(in the rows, 128 means zero)
M: several groups of rows, each row roughly a mix of its group's hidden directions
M (100 x 10)
[[179 129 152  85 136 117  83 137  80 124]
 [134 142 119 142 156 201 138 122 175 104]
 [169 162 138 106 150  96 115 193 125 111]
 [150 108 188  92  97  84 132 137 107 149]
 [133  80 127 148 175 133 142  95 135 186]
 [150  84 140 103 105 190  95 150 137 110]
 [ 83  98 163 140 169 128 121  72 108 134]
 [114 151  84 123  78  82 148  92 106 140]
 [ 77 148  82 111 157 134 184 125 141 134]
 [149 131 116  75 115 117  85 133 143  67]
 [107 113 199  99 130  94  99 134 143 155]
 [153 118 167 136  64 109  90  99 153 127]
 [127 162  87 151 136 170 132 179 170 134]
 [104 114 132 103  67 139 133  89 181 123]
 [170  88 160 130 149 190 116 128 139 153]
 [118 124  57 155 136 167  91 118 122 102]
 [105 167 117 131 121  50 108 104 144 130]
 [147 129  52 168 156 127 123  99 138 140]
 [168 136 106 104  55 135 137 106 101 145]
 [102 120 178 116 109  72 155 111 120 168]
 [ 89 168  89 149 126 143 155 130 187 140]
 [ 74 116  86 128 154 172 145 138 157 158]
 [ 89 113 118 102  89 164 141 101 186 121]
 [ 91 164 151 123 128  94 152  92 163 173]
 [151 168 140 105 114  70  89 122 162 105]
 [136 167  84 121  85 130 151 159 180 129]
 [ 71 134 122 161 176 144 169 137 132 159]
 [121 103 130 119 188 172 131 169 150 161]
 [200  91 170 112 129 143 131 141 108 143]
 [163  99 135 107 127 124 117 188  71 132]
 [ 79 143  80 115 148 161 172 134 160 131]
 [ 76 145 107 112 163 142 137 189 150 114]
 [123 118 115 153 120 177 200 100 121 137]
 [134  86 153 129  81 170 154 143  94  94]
 [145 117 149 141  81 191 106  96 139  99]
 [124  90 118 106 167 194 125 160 106 116]
 [138 102 176 101 136 166  74 137 161 118]
 [117 109 175 142 159 161 112 160 152  75]
 [147 120  99  88 100 130  94 128 139  60]
 [191 101 126 103 101 150  98 153  99 101]
 [156 113 125  95 158 102 145 146  55 119]
 [140 110 114 171 159 143 181  81 157 123]
 [161  83 116 128 126 113 159  89 107 186]
 [167 116 108 122 117 188  89 119 146  86]
 [129 133  96 137 134  73 142  83 111 182]
 [113 164 124 129 181 128  83 158 174 112]
 [160 136 165 105 134 113 103 133  67 172]
 [140 151  78 134  93  70 106 101 111 109]
 [ 92 143 152 137 129 142 112 159 149  53]
 [ 89 140  83 175 111 129 142 124 122 184]
 [100  83 135 115 139 203 112 123 148 118]
 [107 143  91 149 145 139 111  78 143 189]
 [119 146 146 146 138 114 126 137  85 208]
 [158 137  87 137 123 107 167 167  70 126]
 [120 127 113 134 179 173 109 126 153 188]
 [ 96 183  89 150 141 100 168 127 155 145]
 [182 115 107  96 136 129  80 136 107  81]
 [121 123 117 114 125 130 146 103 192  63]
 [146  96  67 177 125 165 136 128 103 120]
 [162  89 182 134 125 126  79 118  90 121]
 [123 123 122 140  88  97 190  92  95 151]
 [175 150 110 129 152 102 136 180  78 127]
 [152 159  91 149 137 132 197 153 103 122]
 [131  66 142 112 125 173  79 146 102 131]
 [ 88 155 130 103  72 104 145  86 148 150]
 [183 156 108 136 136 113 125 193  99 128]
 [125 145  96 110  71  76 159 120  98 115]
 [120 132  67 117 119 127  96 140 168  75]
 [107 130 144 142 115 110 207 105 113 163]
 [148 172 176 107 145 119 134 134 191 116]
 [ 84  82 124 131 176 114 172 160 140 121]
 [169 144 121 141 170 112 125 178  74 130]
 [100 144 127 131 186 172 101 161 164 142]
 [120 160 123 147 155 176 153 104 188 111]
 [116  89 118 131 192 109 158 138 130 177]
 [136 175 145 129  92  82 103 126 113  75]
 [136 110 114 171 129 154 127 158  67 171]
 [164  86 122 117 103 193  99 120 119 104]
 [ 80 163 118 161 133 155  87  97 162 111]
 [132 159  83 104 149  94 180 157  99 128]
 [104 158 159 161 167  87  92 122 142  91]
 [ 56 115 120 147 134  88 116 102 116 164]
 [126  97 153 113 157 177 137 188 145 104]
 [127 124 184 144 146 135 137 160  82 179]
 [117  65 135 113 146 142 180 170 130 114]
 [138 149 146 103 183 105  81 173 143 119]
 [133  90 170  97  87 107  77 103 125 134]
 [111 124 198 127 103 134 171 120 104 163]
 [ 75 139 159  98  81 126 119 172 144 111]
 [115 117  96 128 126 141 130 135 184  58]
 [103 196 123 121 114 116  96 157 135  83]
 [ 75 132 142 151 153  88 131 140 142  69]
 [154 116 145 134 142 141 101 174  61 155]
 [158 123 139  79  88 121 132  75 130  86]
 [139 149  72 112 148 103  95 103 173  98]
 [114 141 177 149 152 118 161 119 115 195]
 [172 135 141 150  78 144  83 153 167 126]
 [124 150 155 197 169 107  98 117 117 149]
 [ 97 133 139  96 113 127 105 174 168  74]
 [124 153 141 185 107 140  92 123 186 143]]

the one row of each list that fits no group (the others fit one group, some only roughly)
- Z_563: [156 168 146  95  98  94 121 167 110  86]
- Z_478: [152 127 169 113 184 117 118 144 171  88]
- Z_419: [145 186 100  94  85  96 123 148 101 131]
- Z_970: [106 161 107 151 172 102 102 153 136 183]
- Z_532: [128 149  87 124 143 182 116 118 146 189]
- Z_282: [152 188 145 159 113 117  77 161 133 135]
- Z_166: [116 120 161 107 145 139 127 170 166  63]
- Z_323: [108 116 114 195 153 155 156 161 116 161]
- Z_86: [149 133  87 110 157 162 146 194 108 120]
- Z_963: [148  92 176 111 120 146 170 115 129  74]
- Z_22: [124 153 108 122 181  96 107 122 191 112]
- Z_894: [175 103 121 165 192 146 143 122 114 149]
- Z_914: [ 83 117 127  97  93 112 160  72 158 134]
 => Z_282
- Z_553: [160 118 126 171 165 139 122 139  76 175]
- Z_39: [125  60 174 159 156 135 141 102 136 115]
- Z_746: [109 129 102 142  73 108 157 119 175  85]
- Z_507: [157 160  76 110 129 123 164 184 118 125]
- Z_627: [ 82 116 141 127  50 146 150 123 119 118]
- Z_397: [112 151 131 163  85 139  95  69 139  97]
- Z_121: [163 140 178 107 171 110 109 137  89 162]
- Z_826: [117 134 212  91 115 113 150 126 136 120]
- Z_742: [165 124 100 125 152 177 128 185 100 107]
- Z_710: [114 107 148 156 111  69 145  86 114  87]
- Z_837: [140 133 109 155 210 124 118 127 166 120]
- Z_463: [150 109 136 128  87 152 108 146  53 141]
 => Z_746
- Z_899: [137  68 148  80 131 170 113 138 102 106]
- Z_865: [110  92  92 101 134 108 191 156 116 153]
- Z_923: [188 144 150 102 115 105 162 171 101 120]
- Z_994: [126 185 104 146  88  87 148 122 169 140]
- Z_71: [143 110 123 125 149 181 150 186 113  88]
- Z_415: [148 158 112  84 119  89  77 109 111 164]
- Z_438: [147  80 154 117 163 165  99 145  79 116]
- Z_620: [143  71 168 145 178 164 128 130 147 136]
- Z_207: [136 150  96 129 127 141  69 101 169  84]
- Z_225: [170 114 115 123 152 129 148  67 159  87]
- Z_803: [110 142 109 102 146 189 117 187 149 134]
 => Z_71
- Z_15: [ 92 110 136  88 103  98 164  69 130 124]
- Z_734: [164 141 128 106 176  96 125 157 115 185]
- Z_132: [ 82 103 108 155  76 155 172 117 144 122]
- Z_496: [143  94  84 150 133 156 155 107 144  68]
- Z_474: [ 76 103 179 126 121 110 144  98 133 173]
- Z_578: [157 113  71 137 126 136 137  78 154  84]
- Z_788: [ 81 117 165 138 117 117 108  91 141 189]
- Z_395: [ 73 169  91 128 103 160 114 124 153  96]
- Z_608: [138 150 143 134 136 202  79 122 154 136]
- Z_74: [ 85 171 121 155 157 130 159 102 179 129]
- Z_669: [119 142 173 115  99  93 143  73 171 136]
- Z_898: [ 75 141  70 114 108  96 168 131 121 131]
- Z_537: [114 191  91 103  85  96 125 143 112 118]
 => Z_788
- Z_519: [106 105 173 119  89 158 154 155 148  80]
- Z_256: [100 132 150 187 154 166  93 115 163 141]
- Z_606: [109 130 127  82  74 125 115 129 156  71]
- Z_732: [153 112  97 177 151 139 157  90 111 174]
- Z_38: [ 79 152 126 150 179 103 161  89 116 140]
- Z_151: [120 132 191 104 116 116  96 101 182 130]
- Z_868: [117 109 135 169 111 111 121  47 127 143]
- Z_265: [ 92 140 117 169 201 155 131 135 122 145]
- Z_417: [ 73 150 123 138 162  69 107 144 131 152]
- Z_775: [171 112 105  96 121 103 157 135  96 185]
- Z_761: [178 112 162 112 154 176 115 173 136 143]
- Z_755: [153 136 128 126 133 140  94 205  91 112]
- Z_995: [184 133 122 119 195 109  91 125 122 123]
 => Z_755
- Z_89: [128  70 139 159 135 111 155  65 122 139]
- Z_866: [ 65  99 166 122 138 104 126 119 129 178]
- Z_4: [ 67 129 124 153 180 161 142  97 143 140]
- Z_990: [122 124 147  76  86 131  98 175 110  91]
- Z_298: [126 155  70 109 116  95  68 127 143 130]
- Z_773: [120 140 179  78  76 111 132 105 103 140]
- Z_80: [ 86 149  92 123 128 119  85 176 166 107]
- Z_815: [159 123  82 145 138 141 120 113 119  53]
- Z_988: [185 135 144  98 149 103 125  66 114 133]
- Z_645: [121 108 102 132 170 135  96 191  88 132]
 => Z_815
- Z_911: [ 73 150  99 144 142 188 113 136 159 129]
- Z_475: [179 103  80 125 142 140 120 100 132  75]
- Z_619: [165 112  77 126  81 120  96 115  90 106]
- Z_407: [100  74 137  75 118 171 135 104 134 109]
- Z_689: [ 65 127  90 133 157  92 167 149 135 132]
- Z_681: [ 98 131  85 165 111 121 178  88 104 148]
- Z_882: [135 134 145 174 193 131 153 130 127 175]
- Z_459: [139 141 111 124  78  78 107  72 138 110]
- Z_590: [154  84 138  66  89 123 133 122 101 102]
- Z_852: [125 149  39 119 113 114 133 123 136 103]
- Z_907: [151 139  70 106 129 112  67 144 116 104]
- Z_810: [200 148 126 101 106 114 108 145 135  84]
 => Z_852
- Z_432: [107 126 102 136 104  52 163 110 112 112]
- Z_92: [138 144 152  65 112 104  79 154 115 103]
- Z_457: [ 79 147  99 151 141 119 147 125 197 122]
- Z_552: [ 87 137 148 149 111  90 134  61 154 138]
- Z_938: [138 159 138 124 203  95 108 114 148 154]
- Z_657: [ 93 114 149 143 122 170 170  76 162 140]
- Z_213: [ 70 156 163 125  92 115 147 131 140 176]
- Z_487: [120  83 114 118 142 166  56 142 119 116]
- Z_203: [100 120 104  96  64 132 114 149 139  80]
- Z_118: [145 109 156 175 163 147 170 119  99 169]
- Z_249: [185 105 162  91  80 127 106 126 118 111]
- Z_720: [110 153 127 131 100 114 201 143  88 149]
- Z_576: [ 90 124 166 173 148 123 102  71 138 144]
- Z_612: [128 191  94 169 139 105 148 154 153 147]
- Z_692: [ 83 137  98 141 190  87 139 125 135 156]
 => Z_720
- Z_240: [123 115 196 135 169 138 168 142 157 109]
- Z_387: [140 131 198 118 172 118 149 120 163 102]
- Z_823: [135 101 193 112  92 146 174 106 117 117]
- Z_956: [116 117 109 152 107 180 153  64 151 122]
- Z_122: [114 129 198 113 139 128 137 102 184 143]
- Z_306: [106  67 104 136 132 171 165 106 142 157]
- Z_626: [131 138 107 145 146 111 117  71 131 197]
- Z_740: [144 128  65 148 162 133  81 166 117 126]
- Z_354: [113 102 126 141 130 209 116  96 154 115]
- Z_294: [144 145  91 143 169 181 126 138 121 180]
- Z_851: [128 186 124 184 128  81 128 123 150 150]
- Z_313: [125 123 150 132  88 133 136 125  62 184]
 => Z_294
- Z_598: [ 88 171  86 101  76 123 141 143 121 106]
- Z_641: [151 160 120 115  72  68 147 111 146 132]
- Z_885: [140 206 131 122 114 112  78 135 130 110]
- Z_258: [ 77 142  89 133 169  75 148 134 123 146]
- Z_284: [140 186 117 158 171  94 117 118 171 133]
- Z_630: [162 167 117 177 159 118 110 179 113 140]
- Z_967: [ 77 116 127 129 162 123  55 140 140 137]
- Z_802: [146 142 104 169 166 112 121 109 105 193]
- Z_344: [185 111 111 115 134 134 126  72 126  80]
- Z_400: [160 113 140 106  52 137 103 131 161 116]
- Z_652: [ 99 165 108 119 190 110 114 167 140 157]
 => Z_284
- Z_388: [190 142 131 108 187 108  97 121 110 129]
- Z_792: [108 154  86 109  66  98 158 131 109 107]
- Z_411: [156 139 194  95 154 100 130  97 109 148]
- Z_829: [ 65 121 116 115 139 134 172  75 146 135]
- Z_604: [ 86 168  85 145 150  94 117  99 137 166]
- Z_466: [ 80 128 186 109  86 130 157 157 133 135]
- Z_61: [142 135 159 136 200  81 112 148 126 144]
- Z_910: [184 127 163 109 185 113 107 124  99 138]
- Z_854: [142 169 139  96 155  90  82 138 118 174]
- Z_310: [148  87 111 157 194 149 150 161 122 127]
 => Z_310
- Z_708: [ 87 132 143 130 190 133 105 182 139 144]
- Z_940: [182 129 103 161 109  96  99 158 109  91]
- Z_828: [139 123 184  71 119 123 105 158 132  90]
- Z_242: [172 113  96 108 145 126 116  78 157  80]
- Z_878: [157 142 162 109 169 165 101 181 148 130]
- Z_716: [128 105  97 136 161 182  91 173 107 113]
- Z_493: [ 99 188  73 116 134 106 105 128 130 159]
- Z_373: [110 173 155 117 166 125 103 139 193 119]
- Z_435: [ 83 115 129 137 151 163  75  98 171 126]
- Z_278: [176 168 144  99 101 151  98 174 112 121]
 => Z_940
